One turn or mirror swaps these rows in pairs. Which row does each one swap with?
tugak:  19 -15   3   1  -5  -3  -9   0  -6  18  -7   1  -2  14   2   1  -6  -7  -1   5
Gasa:  -3  -6  19   2  -9   6  -2   2   6  11  -1 -11   1  -6   8   1 -11  -1  -9  -4
Rar:  -2  -4  -6   1 -21  -6  -7   8  -2  12  -3 -17   2  -3   7  -5 -11   6   5  -6
gafa:  -8  -1  -8  12 -16   0   1  -2 -10  21 -14 -10   2   4   2 -14   5   1  -9   0
kur:   5  11  -5  14   1   6  -6   1   6  18   5   5  10   4  13 -10   5  -2 -10  11
vuvon:   4  -6   2  -1  -4  -3   5  -7  -4  15 -12  -5  13  -2 -11   8   3 -10  -5   0
fatik:   3   4   7   6 -12   0 -13   1 -11  13   6   4  12   2  18  -1  -4  -8  -8  -6
Zaku:   6  -5 -14   2  -7   0  -8 -18  -3  18  -1  -2  19   9  -4   2 -10   2  -6  -2
teke:  -2   2   7   0 -12 -13   7   5   2   5   6 -16  14   4   0   3 -12 -11  -7  10
rak:  -4  -4   5  20  -3   2   4   9  10   6  -2 -10   7   6   5  -8 -13   6 -14  12
Rupet:  -7  -2  -5   1  -8 -15  -4   6   5  15   8   6   5   0   7   0   5  -2   3   8
Bap:  11  -4  -2  12  -5   0  -6  -4   6   7  12  -5  15  -1   0  -8   1 -10   9  -1
zug:  -2   9  -9  -3 -13   8   2  -4  -7  16   6  -8   2   6  -2 -12  -7   9  -4  12
fabe:   3   2   4  11   4  -5  10   7   5  24   1  -1   6  -5  -8  -4 -13  -9 -14  -8
muzel:  13   1   2  -1  -7  -5   0   8  -7   5   4 -21   5  13  12   2  -9   2   0  -7
razug:   8  -8 -11  21  -9 -12 -10   4  -3   9  -5  -3  10   4   6  -2  -3  11  -9  -1
Dek:   6   0 -14   4  -2  12  -6  -9  -4  17  -2  -1   1  -3  12   0  -7  12  -5  -2
vagep:   0   2  -9  10  -6   8   0  -9  -3  14   3  -5   4  -5   1  10 -15 -16  -4 -11
biset:   7  -5  -4  -6 -19 -11  -8  -4  -4   9   2  -5   4  12  12   2 -13   7 -14   7
Bip:  10   1   6 -10   2  -7  -3  -1  -4  22   6   1  13   8   2  -8  -7 -11  -9  -8
Poz:  -2 -10  -7  16  -7   6   5  -5  -1   5   7 -14  -2  13  -8   3  -5  -2 -17  -4
bimud:  -6   0 -10   5  -3  -4   5   4  -1   5  -9   3  -5  11   7   0 -12 -12 -17  -3
sim:   9   0   6  -1   1   0   2  11  12  -1 -11  -7  10  11   2  -3  -9   1 -15   5
Nagos:  -7  -4  11   4 -19  -3  -1  -3   1  24  -1 -13  10  10   0 -15 -15  -5 -13  -6
Fef:   1  15 -10  16  -7   6  -2   1  -1  22  11  -1  15  -4  -3   4  -6   3  -8  -2
Lif:  18  -3 -10   6   8  -3   5   2   4  16  -1   4  15   5  14  -2 -11   2  -5   7
vukar:  10   1   5   7 -16  -7  -1  15  -4   9 -10 -12  13   7   9   2 -15   1 -13  -9
pubid:  12   7  -1   2   6  -8   3   5  16  25   1  -2   4   6  -2 -10   3  -3  -2  -5
bafi:   5 -11  -6  -1 -22 -10  -7  -5   0  23   4  -4  13  13   9   1   0  -2  -2  -6
loro:  -3  -1   1  12  -5   7  -4   0   2  23   4  -4 -12  11 -11  -7  -6   0  -7   9
Mudu:   1  10 -21  10  -7  -5   3  -4 -11  15   4  -6   8   8  13  -5 -11  -7 -10   8
rafi:   0  14  -3  13  -1   8   2  -4  -5  14  20 -13   3   7   6   4  -5  -6  -4  -4
doni:  -3   8   1  -1  -9   1   4  -9   2  21  14   1   1   4   2   0 -15  -8 -20   6
pobap:   3  -9 -14  10 -13   6   3  -2   1   3  -2 -16  -7  12   4   1  -4 -14 -11  -5
kitud:   1   1 -11  -2   3  -3  11   7  -3  11  -6  -2   6   5  -1 -11 -18 -12   1   0
Doz:  -5  10  -2  18  -3   3  -3   9   0  23   6  -4   5   5  15  -2  -3 -10   7  -1
laz:   7  -1  -8  10  -4   6   5   4   3   3  -5 -15  -1  11   3 -20 -14  -6  -4 -10
pibe:   3 -16   8  -3  -8 -11  -2  -3  -1  17 -13 -12   4   8  -7  -6  -9  -3  -6   0
fezur: 16 -2 -7  6  8  0  5  4  2 19  0  6 16  1 14 -2 -8 -2 -4  9
kef:  -6  10  -4  -6  -3   4   0   6  -2   5   2  -6   4   6  -8   0 -16  11 -11  -5
Savem:  11  -4  12   0 -15   4  -2  -7 -11   6  -1  -7  10   6   9   3 -10 -15 -11   5
pivor:  14 -12  -3  -2  -9  -7   5   4  -6  26  10  -7   4   6   9  -8   1  -3   0  -5
lafid:   5  -1   7  14  -3   8   3  -9   6  11 -11 -10  -6  11   8  -1  -4  -1 -23   3
favos:   6  -5 -10  -3 -13  -4   2   2   7  21  13 -10   1  -1   2  -4   5 -10   6  -1
Kulop:  -9  -2  -7   2 -12   4   6  -7   6  22   3  -8   1  16  -8   1 -13  -7 -16  -9
fekez:  12   6  10  -8 -11  -3   2   0  11  24  -8 -14   4  13  -1   0  -8  -8  -6  -1
kaz:  -9   1  -5  11  -8  -2 -14  -3  -2   4   5 -10   6  17  -3 -10  -3   6 -20  -1
fube: -3  3 -8 25 -2  3 -2 -3 15 22  8 -3  9  3 -3  2 -3  1 -7 -6
Puva:  -6  -2   8  20  -4   0   5   8  13   8   4  -9   8   8   7  -8 -13   4 -14  10
roben:   6  -2  -2  23  -3  -3 -10  -1  10   4  -7  -7   2  16   5  -3   4  -4 -15  -5
kuri:   4   8  -7  16 -15   5 -13 -14   3  20  -3  -8   3  16   5   2   3  -1 -10   5
nusi: 13  0  2 -1 -1 -2  0 -4  8 25  1 -4  4  2  7 -4  8  9 -1 10
mir:  -8  -6  -5  21 -12  -5  -6   1  -4   1   3  -3  10   4   6  -5  -3 -10   2  10
mudom:  14  -9  -1   6  -6 -10   0  11   9  18 -11  -9   9   9  10  -3 -11   1  -7 -14
ses:   3   1  -6   7   2  -2   0  10   3   1  -9 -12   7  13   2  12 -12   0   3  -6
Ninim:  -4  -4 -11  13  -3   1  -6 -17  -6  29   1  -1   3   5  -5  -9  -3  -5  -9   5

Swapped with favos: pobap
Swapped with Gasa: Dek
Swapped with vukar: Fef
Swapped with fube: mudom

